In the rows, 128 means zero.
One hidden turn or mirror swaps the rows below in pairs. Which row is each named row swapped with?
The rows were stretched afterwards, more along some directions than others.
lanuf: [124 157 105 101  98 120 131 123 142  99 150 153 126 123 120 165  92  94
 128  97 158 125]
bug: [ 87 172  90 102 116 121 129 123 121  83 155 145 167 109 128 155 112 116
 114 108 172 139]
kig: [133 143  94 122 105 112 141 121 137 145 157 156 117 129 128 117  86  94
 157 105 148 114]
mor: [132 152  86 120  99 103 124 114 125 134 156 155 124 122 134 137  83  85
 144  94 146 103]
vabe: [113 175 101 104 120 134 124 128 134 112 142 141 150 117 141 140 118 110
 144 102 162 126]
dobur: [131 138 100 102 117 146 125 115  98 105 165 125 136 127 158 160  76  98
 109  89 161 130]
Muf: [104 151 105 113 132 107 116 143 128 101 127 133 141 142 156 163 116 106
 147  94 136 151]
Nefub: [113 153 101 127 124 112 112 132 124 122 140 135 158 110 154 132 112 111
 156  97 146 120]
Netar: [101 116 110 105 122 139 140 131 119  73 166 132 167 117 114 167 113 123
 131 117 168 153]
zub: [118 177  71  93  97 118 123 115 126 109 141 145 152 105 135 121 111  97
 136 116 173 128]
tig: [142 128  91 102 101 132 133 107 126 111 151 146 132  93 125 118  85 104
 136 110 162 115]
dogir: [104 131 122 126  91 124 143 129 120  80 158 140 138 119 117 155  95 127
 129 114 164 153]
rinim: [128 123  94 111 102 134 137 133 118 118 182 153 151 122  91 141  95 103
 153 115 188 106]
Leme: [123 141  97 109 102 140 124 116 108 109 149 144 121 137 140 128 117 114
 133 112 144 142]
zofop: [101 160 106 115 114 127 126 132 116  76 169 133 166 111 130 165 109 117
 117 106 170 138]
rubeb: [132 175  89 109 104 136 136 117 110 125 187 148 143 112 122 133  92  98
 126 101 172 114]
Seb: [118 134 127 106 111 121 113 136 112 105 155 144 143 153 132 176 106 117
 148 117 166 138]
gefe: [107 139  89 106 111 111 150 128 147 102 135 159 129 134 117 158 109  98
 145 100 148 141]
kodo: [119 157  99 112 132 116 131 132 139 123 160 152 159 123 127 159 118 102
 160  88 158 119]
fogen: [109 120 116 121 135 119 143 137 128 104 138 140 142 133 128 174  89 105
 148  92 143 135]
Sotu: [108 191  73 118 118 123 128 111 123 119 153 152 153  99 115 123 126 106
 134 103 164 114]
sebe: [131 146  87 109 102 113 140  94 125 124 152 144 133  91 140 118  68 100
 132 101 166  96]
kib: [129 125  87 111  89 123 145 100 124 130 146 154 117 113 136 113  88 112
 142 106 151 127]
Bav: [103 119 106  97 153 121 117 146 121 118 141 142 129 140 138 172 103  93
 133 101 146 138]
Fige: [140 134 102 115 105 141 129 116 125 139 146 157 115 137 130 113 116 113
 155 113 155 123]
mem: [114 130 100 122  92 117 141  99 105 115 156 150 120 112 129 122  74 120
 125 109 176 131]
Fesu: [116 131  91 101 100 142 144 122 119 106 166 159 132 135 113 166  86  92
 127 110 180 124]
zefi: [108 149  70 102 124 112 145 119 141 107 140 157 141 136 116 145 106  88
 134 107 149 114]
bifo: [115 139  92 106 152 127 126 142 137 124 151 153 169 125 120 154 119  97
 148 100 157 108]
Mifen: [107 162 109 118 119 124 120 131 107  82 172 131 155 106 137 168 103 117
 121  97 164 123]
goke: [131 176 103 117 108 116 108 111 135  96 154 133 162  94 143 129 123 120
 133  93 148 126]
Vokug: [115 164 101 121 130  98 110 118 132 104 140 140 149 132 150 166 112  96
 133  78 137 137]
voti: [111 147  80  94 111 129 151 108 112 119 181 163 137 127  97 133 103 106
 129 123 173 129]
dele: [117 154  81 115  97 127 143 116 111 116 168 161 120 105 113 131  89 100
 128 109 176 109]
Sedo: [145 153  88 124 107  98 123 120 135 148 163 161 132 114 124 135  90  83
 166  85 168  99]
Kadak: [112 145 112 121 114 126 127 125 120  95 159 149 135 138 111 184 109 106
 130  99 153 130]
Ligon: [124 152 108  99 133 138 120 114 102 115 151 133 140 137 152 128 109 124
 139 116 145 125]
Rizo: [132 134  86 126 122 120 130 117 132 153 136 164 121 137 133 125 107  88
 162  93 158 119]
Lem: [117 118 113  92 135 144 132 125 108 115 134 130 120 148 165 162  83 106
 122 107 140 131]
rafo: [127 148 114 123 125 113 119 140 142 112 158 130 159 105 146 149  98 105
 147  88 141 125]
dis: [ 92 175  81  92 119 119 125 134 115  77 160 133 171 118 119 148 118 113
 114 113 158 139]
vafin: [134 163 101 132  95 114 111 106 120 115 175 146 163  77 127 108 116 126
 150  98 170 111]
Kiru: [126 135 111 117 113 126 124 112 117 114 155 130 152 115 159 140 101 125
 146  94 146 129]
gasub: [104 132  87 106 106 124 138 133 123 123 156 164 139  99 109 117 115 116
 153 126 173 117]
mizol: [119 147  87 111  96 132 143 120 114 118 176 165 127 121 105 137  92  98
 126 116 182 119]
fov: [112 163  98 102 109 116 120 125 116  77 178 129 165 113 137 170 107 106
 132 101 156 115]
loza: [122 156  82 116 121  99 124 107 128 120 163 139 141 111 133 140  88  85
 149  91 166  99]
kapeg: [125 170  73 107 124 114 151 109 123 137 153 155 128 128 124 138  81  79
 139  88 147 106]

Mifen is swapped with dele
mizol is swapped with zofop
Leme is swapped with vafin
rafo is swapped with kig

